In the rows, zero is written as 128.
Turns, then the turns between two rows, first turn first; the first pair answered:
U (before |-> after):
[105 156 144 136 131 110 156 118 109 146 144] |-> [112 118 154 112 110 115 121 148 108  99 137]
[116 149 123 130 137  97 131 100  93 126 131] |-> [114 125 130 119 120  93 120 121  88 107 131]
[111 121 152 122 135 112 140 100 128 138 131] |-> [116 118 151 127 120 115 145 116 119 122 138]
[143  90 126 112  98 117  69  98 150  79  98] |-> [138 167 110 159 141 118 131  52 145 165 112]
T (before |-> after):
[116 156 139 119 128 134 108 121 131 122 125] |-> [124 148 147 125 128 133 122 149 138 127 129]
[131 132 103 135 111 144 159  98 122 114 119] |-> [123 125 119 140 100 142 165 132 112 104 124]
[ 92 133 158 102 120 110  90 101  93  98 136] |-> [116 135 143 138 133 132 117 197 160 147 144]
X (before |-> after):
[139 146 117 147 133 131 139  74 102 135 139] |-> [164 123  90 154 131 144 129  91 140 136 125]
[ 87 133 168  89 163 101  74 150 118 110  91] |-> [100 119 153  97 167 118  66 164 148 118  76]
[115 148 146 130 162 123 129 172 155 175 125] |-> [137 105 146 126 127 124 132 205 139 120 135]
Pairs:
Between the rows of a pair lie 2 to 3 turns.
[168 116  56 115 104 147 140 119 180 124 104] |-> [116 182  90 111 140 129 153  58 137 165 111]
X, X
[133 117 140 154 117 142 137 194 141 129 129] |-> [159  97 108 151 100 146 119 143 127  90 117]
T, X, T
[117 143 161 133 118 116 133 169 126 123 130] |-> [143 115 119 126 119 126 108 150 166 115 115]
X, T, X
[128 138 150 101 140 125 128  99 100  98 131] |-> [127 134 162 112 129 123 145 139  94  95 144]
T, T, T
[169 125  89 170 117 139 166 136 131 127 142] |-> [175 129  81 166 125 143 159 108 130 129 132]
T, T, T
[ 84 161 162 145 134  86 159 168  94 105 173] |-> [ 86 140 152 117 123  84 114 105  82  60 155]
T, T, U
[141 108 118 153 120 133 135 189 138 129 136] |-> [122 141 119 151 154 127 133 154 142 174 130]
X, X
[121 122 120  99 136 133  89 104 150 126  98] |-> [137 117 120 108 141 136 103 151 171 146 104]
T, T
[163 145 178  84 136 107 154 123  88  94 118] |-> [167 158 142  89 154 121 139  70 118 123  95]
T, T
[162 148  98 169 110 127 178 134 145 146 125] |-> [151 115 119 131  86 117 117  85 102  84 108]
T, U
[ 84 159 187 107 159 122 131 149 142 165 118] |-> [ 92 128 195 106 115 113 132 177 107  99 140]
X, X
[181 124 104 170  89 137 162 152 125 103 139] |-> [140 174 132 172 123 121 190 127 101 150 152]
X, T
[184 104  71 144 103 136 143  69 129  92 117] |-> [132 120 151 110  92 103 128 124  65  55 144]
T, X, U
[123 108 151 107 104 112 108 133 115  79 132] |-> [106 152 146 124 160 122 115 126 170 169 116]
X, T, T
[104 159 144 146 122 122 172 130  63  99 143] |-> [ 85 140 137  92 163 125  90  94 121 127  96]
U, X
[147 131 142 168 176 161 104 168 186 150 111] |-> [122 167 160 172 154 132 130  77  79 110 130]
T, U
[142  83 132 123  95 117 146 218 163 115 129] |-> [118  87 150  93  84  94 120 130  95  61 133]
T, T
[151  93 118 129 108 131 106 201 159 110 129] |-> [147 148 113 170 123 129 170 176 135 156 144]
U, U
[171 137  88 161  95 133 148  88 130 132 101] |-> [180 127  96 173  91 131 161 148 137 135 110]
T, T
[144 145 126 145 116 129 145 134 103 137 151] |-> [122 143 144 123 132 125 128 167 129 146 138]
U, X, T
[ 90 139  98 123 134 122  79  61 137 120 121] |-> [122 159  79 168 132 127 134  71 141 148 140]
X, U
[ 95 149 150  99 179 112 146 111 137 164 135] |-> [134 146 112 134 156 128 176  72 123 142 145]
X, T, U
[149 131 117 118 133 135 123  63 143 131 123] |-> [164 124 117 140 137 145 143 133 174 160 129]
T, T
[110 184 173 211 160 147 186  87  73 167 146] |-> [157 111  96 174 164 173  96  14 139 138  84]
X, T, X
[ 90 183 178 143 150 112 129 135 144 169  99] |-> [ 86 180 184 133 139 103 135 154 132 160 105]
T, T
[131 105 125 102 123 147  95 183 168 111 116] |-> [136 108 109 110 137 150  93 161 181 119 104]
T, T, T
[121 136 117 129 152 135 121 136 157 150 118] |-> [108 150 143 138 142 121 140 142 129 151 135]
X, X, T
[ 78 143 163 151 185 113 139 191 150 188 125] |-> [122 115  98 140 180 136  88  52 167 161  89]
X, T
[188  72 115 140 106 136 126 148 170 140 130] |-> [136 156 153 146 141 110 148  70 107 195 139]
U, X, X
[123 142 137 131 143 127 166 145 108 146 139] |-> [113 145 146 130 140 120 162 128  89 130 140]
T, T
[ 86 137 156  86 150 112  98 131 122 130 119] |-> [107 108 152  92 123 118  96 159 115  94 125]
X, X
[127 112 145 120 104 127 111 140 113  92 132] |-> [138 112 116 122 132 143 100 141 164 132 111]
X, X
[142 116 140 144 111 116 120 187 136 127 147] |-> [125 162 131 151 144 118 123 123 138 179 133]
X, T
[ 95 170 154 129 165 114 125  85  98 157 126] |-> [118 132 131 124 170 134  93 144 172 174 106]
T, U, T
[106 131 156 117 127 120  94 166 134 109 139] |-> [124 112 142 119 108 130  93 164 135  87 139]
T, X
[126 124 129 120 109 132 115  84 110 117 111] |-> [101 144 156 122 134 121 127 119 111 158 119]
X, T, X
[136 138 100 135 155 142 125 105 176 179 112] |-> [117 135 159 134 117 116 164 192 109 129 163]
T, T, X
[118 160 130 140 157 119 146  80 122 179 123] |-> [136 131 122 124 128 114 114  48 104 117 117]
X, T, X
[116 149 156 159  98 112 170 127  70 113 162] |-> [160 112  74 156 113 148 126  61 151 114 114]
X, X, T
[ 71 128 106 104 154  97 114  79  89 146 143] |-> [ 92 140  81 120 173 114 122 109 145 197 135]
T, T
[ 98 124 144 106 163 134 118 172 145 133 124] |-> [116 100 130 117 147 142 121 183 148 111 125]
X, U, X
[137 108 119 132 153 141 110  86 159 129 123] |-> [118 112 154 140 135 126 141 166 122 115 156]
X, X, T
[129 131 106 106 159 144  87 119 188 165  94] |-> [126 123 138 110 136 132 111 210 174 143 123]
T, T
[115 111 137  95 131 131 102  92 111 135 105] |-> [138  95 116 107 129 143 105 143 160 151 106]
X, T, T
[150  99 125 140  84 121 140 127  80  64 150] |-> [149 136  93 140 127 133 117  35 118 121 115]
T, T, X
[129 100 134 100 118 132 103 175 147  98 125] |-> [133 101 121 110 124 143 101 170 164 121 115]
T, T, T
[176  95 100 149 100 139 146 158 134  98 136] |-> [160  92 109 135  93 131 130 124 109  73 134]
T, T
[126 121 118 116 139 128  96  78 131 127 113] |-> [131 106 140 125 110 127 130 187 126 118 137]
X, X, T
[155 136  89 156 130 147 133 109 159 137 115] |-> [111 162 116 136 145 140 119  75 130 143 108]
T, X
[129 151 153 148 119 116 170 117  73 113 153] |-> [161 140 118 165 124 135 177 159 130 142 151]
T, X
[153 108 118 135 116 142 149 152 130 117 129] |-> [119 108 146 104 127 127 117 127 113  97 125]
X, U
[107 136 148  85 167 118  88 125 163 155 103] |-> [146  98 118  88 139 136  85 138 178 121 102]
X, T
[140 105 115 107 110 141 102 109 129 102 117] |-> [157 104  97 137 113 146 132 115 138 113 127]
U, X
[136 124 117 135 150 146 123 149 188 158  98] |-> [120 115 154 125 115 128 135 202 144 117 126]
T, T
[132 163 148 159 145 132 162 155 126 154 142] |-> [129 133 137 125 154 140 104 163 170 150 113]
U, X, X
[142 129 143 164 153  85 149 145 166 133 103] |-> [133 116 144 136 147  82 108  90 154 104  90]
U, U, T
[129 114 123 138 132 138 112 166 142 126 110] |-> [126 117 123 121 116 130  95 116 118 102 110]
T, X
[129 172  93 153 161 144 151  63 153 195 124] |-> [177  86  68 140  90 149 127  76 130  75 131]
X, T
[109 107 135  90 158 124  95 167 145 140 106] |-> [139 102 107 125 129 133 145 197 144 133 125]
U, X
[124 152 121 156 145 134 161 179 143 173 159] |-> [137 151  82 148 146 145 129  72 142 153 132]
X, T
